One turn sends every row of this set to another row. A few are shown first. Where does it send the rows asked after them?
Parol: [+1.12,+0.66,+1.32,+2.21,-4.40,+0.06,-0.13,-1.50,+2.74,+0.85,+1.88,+1.81,-0.82,+2.35,-1.09,+0.53,+0.30,-0.16,-0.84,+0.13,-1.07]
ninug: [+1.93,-0.97,-0.16,+1.68,-0.80,-1.25,+1.24,-0.37,+0.62,+1.16,-3.07,-1.44,+1.42,-2.15,-1.30,-0.56,+0.65,+0.91,+1.02,+1.98,-0.96]
vedin: [+0.47,-2.04,-0.59,-0.25,+2.91,-0.82,-0.65,+0.43,+2.46,-0.55,+1.37,-0.42,-0.29,+0.29,-2.11,+2.96,+0.86,+0.53,+0.68,+2.05,+1.02]
paket: [+2.01,-0.91,-0.54,+1.38,-0.92,-1.50,+0.93,+0.25,+0.98,+0.93,-2.83,-1.44,+1.09,-2.62,-1.62,-0.85,+0.69,+0.36,+1.11,+2.08,-1.04]
bilet: [+0.02,-0.61,-0.03,+0.76,-0.25,-0.30,+0.59,-0.75,+1.37,-0.85,+0.04,-0.93,-0.59,+1.58,-1.83,-5.33,+1.22,+0.61,+1.32,+1.44,-1.10]
Biz: [+1.52,-0.73,+0.05,+0.84,-1.01,-0.52,+0.97,-1.10,+1.08,+0.82,-3.34,-1.28,+2.09,-2.72,-1.49,-0.48,+0.66,+0.31,+0.15,+0.83,-0.98]
Fona: [+0.51,-2.18,-0.08,+0.10,+2.95,-0.76,-0.21,-0.17,+2.01,-0.22,+1.02,-0.40,-0.02,+0.92,-1.83,+3.28,+0.89,+1.21,+0.65,+2.03,+1.03]
garem: [-0.16,-0.29,+2.10,+2.04,-3.96,+0.80,+1.16,-1.74,-0.14,-1.31,+0.99,+1.22,+1.95,-1.07,-1.21,+0.15,+1.12,+1.56,+0.74,+0.85,+0.48]
lol: [+1.35,+0.58,+0.49,+2.16,-4.44,-0.75,-0.72,-0.09,+3.07,+0.57,+2.32,+1.76,-1.58,+1.76,-1.48,+0.15,+0.38,-0.85,-0.26,+0.89,-1.10]
reris: [+0.22,-0.53,+1.74,+2.79,-3.83,-0.01,+1.36,-0.79,-0.54,-1.07,+1.22,+1.13,+1.33,-0.58,-1.19,-0.04,+1.20,+2.11,+1.70,+2.06,+0.48]
lolus: [-0.19,-0.04,+1.70,+1.17,-4.19,+1.00,+0.38,-1.39,+0.41,-1.91,+1.18,+1.37,+2.06,-2.19,-1.69,-0.16,+1.00,+0.44,+0.41,+0.44,+0.58]
sev: [-2.48,+0.19,+1.01,+1.30,+3.10,-1.08,-0.08,-2.44,+2.76,-1.11,+2.17,+1.09,-1.45,-1.65,-0.48,-0.51,+1.65,+0.51,+1.57,+0.45,-0.96]
sud: [+1.34,+0.68,+1.69,+2.74,-0.41,-0.27,+0.57,-0.75,+3.16,-0.06,+1.68,+2.66,-0.64,+2.83,-1.63,+3.62,+0.95,+0.17,-0.61,+2.10,-1.58]
sivoz: [-2.46,+0.09,+1.27,+1.58,+3.21,-1.12,+0.18,-2.60,+2.36,-0.82,+1.93,+1.05,-1.52,-1.11,-0.31,-0.41,+1.62,+1.04,+1.81,+0.60,-0.97]
Pil: [+1.43,-1.01,+0.55,+0.99,+2.60,-0.10,+1.05,+0.06,+1.93,+1.42,-2.91,+4.17,-0.34,-0.46,-1.14,-1.58,+0.90,+0.13,-0.47,+1.57,-0.68]
sos: [+0.00,-1.90,+0.26,-0.78,+2.79,+0.27,-0.31,-1.35,+2.43,-0.51,+0.72,-0.32,+0.83,+0.48,-1.86,+3.42,+0.71,+0.74,-0.39,+0.61,+1.11]
vop: [-0.24,-0.32,-0.03,-0.16,-0.45,+0.29,+0.01,-1.30,+1.88,-1.27,+0.00,-0.75,-0.09,+0.81,-1.98,-5.27,+1.06,-0.38,+0.61,+0.41,-1.05]
Fadef: [+1.57,+0.62,+0.93,+2.70,-0.39,-0.76,+0.11,+0.33,+3.47,-0.25,+2.09,+2.68,-1.23,+2.25,-1.76,+3.23,+0.88,-0.39,-0.07,+2.64,-1.52]
Teba: [+0.08,-1.83,-0.13,-1.10,+2.62,+0.07,-0.84,-0.71,+2.93,-0.80,+1.01,-0.21,+0.46,-0.28,-2.22,+3.15,+0.71,-0.03,-0.30,+0.63,+1.09]
Bukev: [+1.48,+0.81,+0.58,+1.96,-0.65,-0.62,-0.45,+0.64,+4.02,-0.68,+2.26,+2.82,-1.30,+1.30,-2.17,+2.95,+0.89,-1.36,-0.38,+2.23,-1.46]
gero: [-0.08,-0.59,+0.41,+0.88,-0.28,+0.02,+0.97,-1.48,+1.13,-0.67,-0.17,-0.95,-0.15,+2.10,-1.65,-4.98,+1.19,+1.02,+1.11,+1.17,-1.03]
Bivol: [+1.12,+0.81,+0.63,+1.76,-4.53,-0.25,-0.77,-0.60,+3.29,+0.52,+2.20,+1.80,-1.22,+1.52,-1.55,+0.23,+0.32,-1.17,-0.64,+0.23,-1.01]
silok: [+1.22,+1.03,+0.80,+1.25,-0.76,+0.12,-0.68,-0.11,+4.38,-0.95,+2.03,+2.91,-0.72,+0.89,-2.33,+3.09,+0.78,-1.84,-1.22,+1.27,-1.41]
Seb: [+1.44,-1.02,+0.43,+0.98,+2.58,-0.14,+0.79,+0.33,+2.04,+1.24,-2.70,+4.16,-0.51,-0.67,-1.28,-1.73,+0.85,-0.09,-0.45,+1.71,-0.70]
dol: [+1.35,+0.54,+0.82,+2.64,-4.24,-0.82,-0.26,-0.36,+2.64,+0.87,+2.29,+1.76,-1.58,+2.34,-1.18,+0.32,+0.41,-0.20,-0.11,+1.07,-1.13]
meno: [-2.55,+0.22,+1.19,+1.16,+3.17,-0.94,+0.02,-2.69,+2.68,-1.08,+1.98,+1.11,-1.41,-1.39,-0.50,-0.42,+1.64,+0.64,+1.57,+0.32,-0.97]
Kekor: [+1.58,-0.66,-0.35,+0.56,-1.16,-0.78,+0.61,-0.57,+1.36,+0.56,-3.05,-1.36,+1.79,-3.24,-1.77,-0.73,+0.59,-0.25,+0.18,+0.97,-0.91]
lupan: [+0.37,-0.21,+0.71,+1.83,-3.98,-0.46,-0.02,+0.77,+0.53,-1.85,+2.00,+1.27,+0.71,-2.39,-1.85,-0.78,+1.19,+0.10,+1.80,+2.26,+0.36]
mesik: [+1.26,+0.52,+1.21,+2.61,-4.27,-0.40,-0.07,-1.04,+2.58,+1.00,+2.04,+1.80,-1.08,+2.67,-1.05,+0.61,+0.40,+0.14,-0.35,+0.67,-1.15]
Pemu: [-2.52,+0.15,+1.31,+1.35,+3.20,-0.98,+0.14,-2.79,+2.53,-0.90,+1.98,+1.10,-1.38,-1.18,-0.30,-0.43,+1.55,+0.82,+1.58,+0.45,-0.96]
zube: [+1.65,-0.92,+0.15,+1.29,-0.94,-0.80,+1.42,-1.06,+0.69,+1.07,-3.40,-1.42,+1.91,-2.18,-1.34,-0.42,+0.68,+0.94,+0.47,+1.36,-0.99]
ros: [+1.79,-0.87,-0.71,+0.81,-1.01,-1.11,+0.55,+0.13,+1.42,+0.58,-2.82,-1.32,+1.37,-3.29,-1.81,-0.90,+0.61,-0.17,+0.73,+1.61,-1.01]
Ladot: [-0.32,-0.42,+0.61,+0.51,-0.29,+0.52,+0.87,-2.18,+1.30,-0.75,-0.43,-0.81,+0.18,+1.88,-1.62,-4.89,+1.09,+0.83,+0.57,+0.50,-0.97]
pevak: [+1.06,+0.85,+1.82,+2.09,-0.57,+0.35,+0.45,-1.55,+3.43,-0.28,+1.39,+2.81,-0.05,+2.42,-1.70,+3.71,+0.82,-0.21,-1.32,+1.09,-1.46]
zaz: [-2.44,+0.10,+0.96,+1.32,+3.19,-1.20,+0.01,-2.27,+2.70,-1.04,+2.22,+1.03,-1.58,-1.52,-0.40,-0.58,+1.74,+0.67,+1.87,+0.60,-1.00]
gud: [+1.24,-0.88,+0.45,+0.59,+2.49,+0.15,+0.64,+0.05,+2.30,+1.16,-2.78,+4.26,-0.38,-0.95,-1.39,-1.73,+0.88,-0.46,-0.76,+1.31,-0.63]
pim: [+0.21,-2.10,+0.36,-0.12,+2.88,-0.25,-0.02,-1.14,+1.96,-0.18,+0.73,-0.41,+0.49,+1.01,-1.72,+3.49,+0.80,+1.42,+0.13,+1.26,+1.11]
Fodov: [+1.24,-0.91,+0.62,+0.71,+2.55,+0.28,+0.77,-0.22,+2.22,+1.25,-2.90,+4.15,-0.17,-0.72,-1.33,-1.61,+0.81,-0.22,-0.84,+1.10,-0.71]
kuz: [+0.05,+0.02,+0.99,+1.00,-4.12,+0.33,-0.10,-0.20,+0.83,-2.17,+1.80,+1.44,+1.43,-2.81,-1.99,-0.66,+1.08,-0.35,+0.85,+1.10,+0.39]
Bov: [+1.03,+0.85,+1.04,+1.68,-4.50,+0.04,-0.59,-1.32,+3.14,+0.49,+1.96,+1.85,-0.82,+1.76,-1.39,+0.40,+0.28,-0.82,-0.97,-0.17,-1.07]
teke: [-0.44,-0.32,+0.36,-0.06,-0.42,+0.56,+0.42,-1.94,+1.69,-1.06,-0.31,-0.82,+0.32,+1.22,-1.85,-5.03,+1.07,+0.21,+0.39,+0.12,-1.02]
Mugev: [+0.46,-0.51,+1.10,+2.66,-3.81,-0.62,+0.82,+0.54,-0.24,-1.39,+1.79,+1.26,+0.64,-1.23,-1.46,-0.47,+1.26,+1.32,+2.17,+2.58,+0.30]
gubi: [-2.34,+0.16,+1.04,+1.52,+3.24,-1.29,+0.11,-2.39,+2.51,-0.98,+2.12,+1.03,-1.64,-1.22,-0.34,-0.54,+1.67,+0.81,+1.90,+0.78,-1.00]
Vuso: [+0.32,-1.98,-0.65,-0.87,+2.69,-0.40,-1.00,+0.20,+2.98,-0.90,+1.37,-0.32,-0.10,-0.39,-2.30,+2.91,+0.77,-0.23,+0.23,+1.40,+1.13]
zil: [+1.24,-1.03,+0.74,+0.91,+2.60,+0.14,+0.93,-0.20,+2.00,+1.44,-2.92,+4.22,-0.17,-0.48,-1.22,-1.50,+0.88,+0.08,-0.75,+1.26,-0.63]
lef: [+0.93,+1.10,+1.34,+1.38,-0.73,+0.63,-0.28,-1.22,+4.17,-0.76,+1.72,+2.90,-0.10,+1.44,-1.98,+3.43,+0.69,-1.28,-1.62,+0.66,-1.48]
ful: [-0.08,-0.37,-0.28,+0.22,-0.31,-0.15,+0.16,-0.68,+1.77,-1.09,+0.27,-0.81,-0.42,+0.98,-2.02,-5.32,+1.15,-0.12,+1.11,+1.11,-1.14]
duzuk: [+1.31,-0.92,+0.33,+0.74,+2.64,-0.04,+0.62,+0.34,+2.26,+1.17,-2.72,+4.17,-0.55,-0.86,-1.40,-1.69,+0.80,-0.45,-0.55,+1.48,-0.67]

Pil turns into zil
Bukev turns into Fadef
Now find these:
dol turns into mesik
ninug turns into zube
lolus turns into kuz
sos turns into Teba
gero turns into Ladot
gubi turns into sivoz

